Each path below is one point turned by a fixed rotation once a step. After each direction that follows a path, write how fast that rotation turns it, in degrees per step (0 if it stays still).
Each turn is a multiple of 5 degrees from 10 to 175, or 0.
Each row of a path follows its step; steps can be skipped.
Path 1:
step 0: [ -9  -9  46  32   6  -9   7 -17 -19  -7   4  -8  29 -17   2  -4 -30 -36
  17   0 -11  -4 -25   0 -10 -10 -25  -1  24  13 -11  29   7   3   3   0
   1  -6  39  -1  -5  33  -1   9 -15  11  -8 -12 -36 -48 -21 -11   9 -12
  -2   0 -24  12  34  28  24 -33 -27  28 -18   6   6]
step 1: [  8  16  19  25  -2  39   5   7 -16 -38 -15  -8   9  21   5  23  -5 -38
 -19   2  -2 -24   3  30  12  21   3   7 -12  24  -6  -4  13 -11  34  -3
  -5  18  43   3 -25  34   5 -15  14  11  -1   2  15 -33  29  29 -28 -11
 -29  -2 -13   5 -23 -21 -33 -21 -15 -26 -13   8   0]
step 2: [-38  28  11  -2   3 -19   6  15   0  15 -14   6   4  29 -16   7 -23   3
  15 -11 -15 -19  -8  28  -1  15  11 -39   4   5 -27  13  39 -15  -4 -35
   8  -5  35  24  21 -16  17  -9  22  16 -23  -1  27  -6  -2  -5 -27  23
  20   0 -13 -58 -22   0  -6  10  -1   8 -32 -19  21]
step 3: [-27   3  -2  22 -11 -10   6   5  -5   0  27  37  12   0  31 -15 -23 -18
  23   8  20  -8  19   1 -36 -21   2 -10   0 -13  23 -19   8 -18   8   1
 -54   1  -7  25 -31 -29  15 -22  12  -3 -10  -2  -7  35  32  10  22  17
 -10  29  14 -30 -21   0 -12   8 -23  -3 -43  14   2]
step 5: [  4   2 -17   9  20  -3  -1 -17   5   1  15  37 -18   6  11  -4   8 -17
  29  -5  24 -16   2  12   0 -18  44   6  -6  -3  33   3 -36  23 -14  22
  30 -16 -31 -21  26  -4   4  20  28 -27  -8   6 -14 -16   6 -14  14  -3
  30  10  40 -19 -40  26   7 -21  10  21  24 -34   9]
step 6: [ 21   3   8  -4  -1  22  -4  -2  23  14 -10  21   2 -33  27  -4  -5  18
 -28  -5 -16 -21  -9 -37   3  27   2  22  11 -45  30 -32 -19  31   6  -4
  10  -8  -5   7   7   1  17  24   2 -48  25  26  -7 -33 -30  -2  -4  16
 -11  30  35  22   6  -7  15  14  18 -16 -22 -13  -1]
step 9: [-18   3 -10 -58 -32   9   7 -31   2  -8  28   9  -8  -8   9 -22  -9  22
 -16 -16 -29   8 -11  28  10 -17 -14   1  12  22  -7 -14  26  18   2 -24
  18  12  25  26 -11  29 -30  11 -16 -16  -3   1 -13  -7  28   0 -26   1
 -30  -3 -39   8  25  12  -5 -21 -35  20  -1  22  20]
step 10: [-27  -3 -10 -27   4  10 -16   2  -8 -17  28 -15  18  14  -6 -10 -10 -31
  -7   4 -45  -9  15 -15 -26   7 -22 -20  -6  39   1  12 -14  14  16  -9
   4 -25 -12 -15 -57 -13 -13   3  16  40 -19 -21  16 -12  -8  -2 -37   9
  12 -16  -2 -17   4  -6 -32 -14 -37 -25  23  -2  10]
step 11: [ -9  10 -24   1  -5  -5   5  -7  -7  36  -7 -11  -7 -16   3 -10 -29   9
   2 -15   9   8  17  26 -23 -13  41 -51   3 -16 -20   4 -28   2   0 -11
  -4  14  49  12 -30   9  -6  31 -19  53  12  17  17   9 -23  25  -9 -11
   8  -1  19 -26 -24   0 -10 -10 -15 -30   2  23 -12]
[ -1   5   0 -18   0   4  -7   3   5   1  -2   4   2  10   5  -7   2   1
  -1   6  -4  -4   1  -7   2  -3   6   1   2  -2  -3  -1  -2   1  -5   5
   1  -6  -4   8   0  -3  -7   6  -1  -4   5  -1  -3  -4   0   1   7  -6
   2  -1   2   1  -4  -6  -2   0  -2   4  -2   1  -3]	25
[ -1   2   2  -1  -8  -2   5   0  -4   4  -2  -1   4  -5   1   3   4   0
   0   4   0   4  -6   1   3  -2   7  -4  -5   0  -6  -1 -10  -8  -2   1
  -7  -5  -4   8  -3   0  -1 -12   2  -3   1   2   6   0  -7  -9  -1   6
  -1  10  -3  -4   1  -2  -2   4   5   2   3  10  -2]	80
[  3  -4  -5   3  -2  -4   0   6  -4   1   4   0  -3   4   4   7  10  -2
   3  -2  -4 -12  -4  -5   5  -1  -6   3  -1  -5  -7   7   4  -4   2  -1
   6  -9  -3  -3   0  -5  -2   1  -5   0  -5   1   3  -1  -6   1  -1   1
  -5   3   9  -1   8   2  -5   0  -6  -7  -6   1   2]	175
[  1   4  -7  -1  -4  -2  -5  -4   3  -2   9   4   0   0  -3  -1   3  -2
  -2  -7   0  -2  -2   4 -11 -11  -2   0  -5  -8  -1  -8   1  -5  -1   2
   5   3  -6  -1  -4  -7  -1  -3   0  10   6  -5  -1  -3   8   0  -6   0
  11   2  -3   2   7   0  -2   4   2   4   1   4   4]	60
[  0   1   1  -7  -1   1   2   0   0  -3  -4   3   5 -13   9   4  -5  -1
   8   3   0   0  -3  -5  -4  -5  -5   3  -1  -3   6  -5  12   0  -5  -4
  -1   7  -4   4  -4  -1   1   3   6  -6   2  -9   3   0  -9  -4  -1   1
  -4  -2   1   2   3   5   4   2  -9   2  -2   1   1]	115
[  3   4 -11  -1   4  -6 -11   1   9   4  -1  -4  -2  -9   3  -4  -4  -9
   0   0   3  -4  -3  10   1   0   0  -7  -1   0  -7   8   5  -5   0   3
  -4   2  -3   5   9   5  -1   4   3  -2  -1   1   3   1   0  -4  -4  -3
   0  -3   6  -4  -3   2   0   0   4  -2   5  -5  -3]	120
